In the rows, 128 means zero.
Each path below is one point turned by a fixed rotation once a step. After each direction that follows a path, write how fast that rotation turns it, in degrees each step (0 if it stays still).
Each turn is a multiple of 5 degrees from 10 to 175, or 0.
Each row of a path follows its step; steps can be skipped.
Path 1:
step 1: [135 136 123 132 128 126 120 139 122 123 126 130 135 131 128 136 132 121
 121 133 119 126 122 126 127 132 128 129 124 129 124 120 128 121 134 133
 129 125 137 126 129 130 128 131 118 130 123 130 128 132 126 127 141 129
 133 125 125 135 120 126 133 142 129 130 133 129 127 130 132 133 125 132
 122 124 135 126]
step 2: [131 127 130 131 127 138 118 130 132 130 125 136 134 123 133 127 121 133
 125 117 135 129 124 132 134 130 134 127 127 129 122 124 126 134 120 137
 121 126 129 133 136 130 133 132 127 133 131 128 131 134 121 136 121 131
 124 139 138 125 129 137 126 122 123 119 126 124 127 134 131 126 129 128
 129 133 127 133]
step 14: [128 134 135 121 127 127 129 134 123 132 127 124 131 131 135 127 125 128
 127 123 114 127 128 134 128 124 120 126 136 134 122 127 127 129 138 124
 123 124 127 131 130 131 120 134 136 130 121 124 136 133 125 126 130 125
 121 130 117 138 139 130 128 123 126 136 133 130 123 121 130 124 132 121
 128 127 133 130]
step 24: [130 135 126 130 125 136 124 123 123 125 137 129 128 124 135 133 133 120
 133 130 135 126 122 125 126 124 132 118 122 130 121 128 142 122 128 124
 127 126 124 124 141 134 130 119 130 121 130 123 124 125 129 121 126 131
 122 118 123 127 128 123 125 125 128 119 131 131 130 131 133 127 128 132
 120 125 124 119]
step 26: [128 131 126 117 130 136 126 122 130 122 121 122 126 130 124 132 125 134
 135 128 122 119 136 120 129 126 126 125 127 132 140 120 125 123 126 129
 140 127 128 128 121 120 134 126 135 133 129 127 127 123 133 125 136 123
 126 129 136 128 122 134 118 133 134 131 123 128 128 126 127 118 123 127
 132 123 125 132]
step 30: [126 123 128 129 126 135 125 128 122 125 134 130 123 131 131 136 136 120
 130 130 130 126 129 128 132 124 125 130 133 124 128 128 142 132 137 123
 134 127 123 121 127 145 125 126 133 126 132 119 119 127 131 132 132 125
 133 126 122 120 134 126 130 125 130 136 129 143 127 124 128 129 122 125
 130 133 125 126]
step 32: [125 132 117 123 129 134 128 125 127 130 122 123 128 139 129 129 129 126
 130 124 129 126 123 125 124 124 135 136 126 131 131 129 132 127 127 131
 142 122 119 123 123 123 130 135 124 124 126 135 131 127 127 122 127 132
 120 132 139 141 123 127 127 139 127 133 134 125 125 124 118 119 130 128
 121 127 127 126]
step 33: [129 128 130 135 127 122 133 133 129 130 124 139 130 123 138 135 124 123
 128 120 123 124 125 138 128 131 125 131 126 130 127 127 136 126 132 131
 125 122 131 123 130 133 126 136 112 129 133 135 132 129 127 133 132 131
 127 131 118 123 135 125 131 122 122 136 135 128 127 123 131 136 121 130
 133 136 130 128]
[127 128 130 128 128 128 128 129 126 129 128 129 129 128 128 129 131 128
 129 128 127 129 128 128 128 127 129 129 129 129 129 131 129 131 130 126
 128 127 126 128 128 130 126 129 127 128 128 128 129 127 129 128 128 128
 129 126 127 130 127 125 129 128 129 126 130 128 127 126 129 128 127 125
 128 129 131 128] | 135
[129 128 127 126 128 128 131 128 126 127 131 128 127 129 128 129 127 130
 129 128 129 130 129 128 130 127 127 127 129 127 130 127 127 128 128 130
 128 128 128 127 129 130 129 129 130 129 126 127 126 129 128 127 127 127
 127 126 126 127 129 127 125 129 129 129 126 128 127 128 128 129 130 127
 127 128 129 128] | 70
Path 2:
step 11: [133 130 134 127 130 128 121 131 126 128 120 130 129 120 121 134 121 126
 134 124 126 126 129 128 126 128 125 125 127 129 129 125 129 130 132 136
 138 138 128 125 136 125 134 118 122 115 131 123 122 131 120 123 125 137
 122 121 123 130 134 123 130 136 121 127 132 134 130 127 126 114 121 126
 131 134 132 124]
step 13: [134 127 124 127 118 130 122 123 115 124 125 120 130 119 127 122 128 128
 127 126 130 132 131 119 126 122 123 121 133 131 130 131 127 131 126 122
 134 135 114 137 136 125 123 131 130 114 133 123 119 127 123 127 128 126
 126 129 126 124 128 127 128 137 125 132 132 128 127 135 124 126 125 137
 133 131 134 123]
step 14: [129 132 128 122 139 120 121 126 126 123 123 131 127 129 131 133 117 125
 134 132 118 123 132 134 115 132 114 119 136 125 132 132 125 120 131 134
 132 136 127 126 128 127 130 131 131 128 128 127 129 125 125 123 124 137
 119 122 127 128 128 128 122 139 136 128 134 129 130 133 130 122 127 132
 129 123 127 127]
step 19: [128 123 117 135 128 122 124 128 124 121 130 132 130 121 122 126 120 130
 130 121 129 126 128 126 128 119 118 118 130 129 132 140 132 130 123 119
 129 133 125 130 123 118 122 127 132 128 130 123 126 126 121 123 128 136
 118 129 126 129 140 124 126 138 127 127 126 128 135 133 119 129 130 132
 129 128 129 134]
step 21: [133 123 125 136 127 127 119 134 120 121 130 122 132 120 119 132 128 127
 136 132 138 132 131 121 120 129 133 125 128 119 128 138 132 121 128 134
 123 140 133 120 120 125 124 123 129 126 127 126 126 128 129 126 129 122
 120 124 123 121 132 127 133 137 125 124 137 124 130 130 123 129 129 131
 123 128 124 124]
step 22: [128 127 130 125 127 126 124 120 128 123 130 132 130 121 123 136 125 119
 116 125 127 124 135 125 122 122 126 124 130 130 132 130 136 131 127 129
 133 136 125 122 140 118 133 118 131 128 124 124 127 137 123 130 137 129
 117 134 128 133 131 124 125 138 134 130 124 135 132 130 120 129 127 123
 133 127 122 129]
step 27: [128 132 135 134 131 124 118 133 120 135 128 128 135 122 122 134 127 127
 129 125 136 134 141 130 123 123 126 126 130 125 128 131 133 129 133 139
 128 140 125 126 130 125 125 129 122 130 123 129 127 131 120 120 128 136
 122 127 125 128 128 123 128 140 129 120 133 133 117 133 127 118 121 130
 124 131 128 126]
step 31: [130 132 137 126 127 119 128 134 119 120 127 120 133 125 120 135 137 126
 127 123 127 130 134 124 124 120 123 139 121 125 126 142 127 130 123 133
 138 128 128 132 128 132 125 128 126 124 131 131 131 121 130 134 128 131
 127 129 124 123 136 126 118 136 130 131 129 133 129 138 120 123 126 122
 128 134 123 129]
[129 128 127 127 126 131 128 126 129 125 129 128 127 129 128 128 128 126
 127 128 129 127 128 129 128 129 129 126 126 128 128 125 128 128 128 128
 127 127 128 128 130 131 130 129 126 127 128 129 128 128 127 131 129 128
 126 126 127 128 128 127 126 128 129 127 127 129 129 128 127 125 127 129
 128 128 127 129] | 170
[129 130 129 131 128 128 127 129 129 127 127 126 128 127 127 128 127 129
 126 128 130 128 129 129 128 129 129 129 129 127 126 128 128 128 130 130
 128 128 129 129 131 128 130 127 127 128 126 125 130 128 128 128 130 128
 127 129 125 128 126 126 129 126 128 129 127 129 127 129 126 129 129 127
 128 130 128 127] | 70
[125 128 127 129 130 128 127 130 129 130 128 128 127 125 129 128 130 127
 130 129 129 128 130 126 130 128 128 125 130 128 128 130 127 128 130 127
 128 127 128 126 127 129 129 129 129 125 129 130 128 130 128 129 130 126
 128 130 128 127 129 127 129 128 128 128 128 128 130 129 128 127 126 130
 128 129 130 128] | 135
[130 128 128 129 129 129 126 127 126 128 128 127 126 129 131 126 129 128
 128 129 128 129 129 126 127 129 129 128 127 129 128 128 127 127 127 130
 127 129 127 128 128 129 128 129 129 126 127 128 126 128 130 129 129 127
 127 129 126 126 126 129 127 128 130 129 131 128 128 127 129 131 129 129
 130 127 128 127] | 95
Path 3:
step 1: [131 127 140 118 124 125 129 129 123 122 127 125 136 129 135 129 128 135
 125 125 137 127 130 129 137 121 136 132 129 124 119 120 131 129 136 111
 131 125 134 125 126 128 121 129 135 130 131 120 130 136 131 133 136 128
 130 121 135 125 126 125 128 125 139 135 133 130 125 133 128 135 127 121
 127 129 123 119]
step 3: [123 127 127 131 128 128 129 134 130 138 126 127 118 119 124 124 137 127
 131 126 123 127 128 124 132 141 126 124 124 142 135 118 122 123 123 135
 122 130 129 124 128 123 131 119 120 121 130 121 126 126 135 133 128 127
 119 129 124 129 136 117 125 127 119 133 131 127 133 131 130 133 135 127
 131 137 137 128]
step 10: [123 125 140 125 130 133 128 122 126 130 133 115 131 121 125 125 115 127
 130 125 120 134 138 131 126 132 126 137 136 129 128 131 140 134 125 121
 125 133 120 122 131 138 122 128 129 130 128 122 127 119 128 126 130 127
 133 123 132 123 128 129 133 136 126 118 131 129 125 131 124 126 122 136
 125 129 125 139]
step 12: [135 123 123 123 121 126 129 135 119 121 125 139 136 132 121 132 124 126
 115 127 127 124 125 131 131 124 137 122 126 141 134 119 122 125 134 135
 129 124 119 124 125 128 129 131 128 126 134 132 125 132 123 125 131 121
 135 137 127 122 125 129 117 127 131 136 129 125 127 133 128 135 128 130
 136 124 134 128]
step 14: [130 124 126 137 122 135 122 134 130 143 135 126 123 126 136 131 123 130
 127 127 116 131 126 123 130 132 120 132 134 127 123 135 133 134 131 118
 123 130 121 133 135 132 129 129 128 121 124 122 116 123 121 122 123 128
 125 127 124 129 126 125 136 136 127 132 129 131 127 132 131 130 139 128
 116 136 125 126]
step 16: [132 133 130 129 130 121 126 132 133 112 123 138 132 129 133 134 130 120
 124 136 129 125 137 131 130 131 129 126 130 119 126 122 122 113 121 132
 131 129 134 127 130 129 134 124 124 124 120 133 125 136 124 111 122 128
 129 135 125 127 128 138 122 125 131 123 128 125 127 126 129 132 127 128
 136 127 130 129]
step 22: [121 124 127 124 122 123 133 138 127 127 125 125 131 128 133 125 121 137
 136 128 131 135 126 127 125 136 121 132 129 122 125 140 128 133 129 128
 126 127 140 131 134 120 123 122 124 129 123 124 128 122 129 141 139 127
 128 127 127 127 126 128 138 142 125 132 122 122 134 127 125 123 125 131
 121 124 134 123]
step 23: [133 134 121 132 134 128 122 123 129 126 129 133 121 136 122 128 129 138
 126 119 130 123 129 128 138 122 124 129 125 130 128 134 128 131 126 119
 131 127 120 130 133 130 125 143 133 123 128 125 134 125 132 134 117 126
 130 128 140 127 117 122 122 131 131 140 127 128 128 123 129 123 134 129
 141 127 127 129]
[128 128 126 129 130 127 129 128 128 128 129 130 127 128 129 130 129 127
 128 127 130 129 126 127 131 128 127 130 131 127 129 129 128 128 128 126
 128 127 126 130 128 128 130 128 127 128 125 132 129 128 128 128 126 129
 128 129 128 129 128 130 129 126 128 127 126 128 127 127 127 128 128 127
 129 128 127 127] | 155
[128 129 127 127 128 127 127 130 127 124 127 129 128 129 129 127 128 128
 127 131 127 127 128 130 128 126 127 129 125 127 126 127 128 129 128 128
 126 128 127 128 129 129 129 131 129 128 130 128 129 129 129 128 128 130
 127 129 128 127 129 128 130 126 128 129 127 128 128 127 128 130 128 126
 132 127 129 128] | 95
[128 129 129 127 130 130 128 129 126 130 128 127 128 127 129 129 127 126
 129 127 128 127 129 128 127 126 125 130 129 129 128 126 128 131 129 128
 128 129 127 131 129 127 128 128 126 129 127 127 127 129 127 127 130 128
 126 128 127 127 130 128 129 127 126 127 130 128 128 128 127 125 127 127
 129 128 128 128] | 95
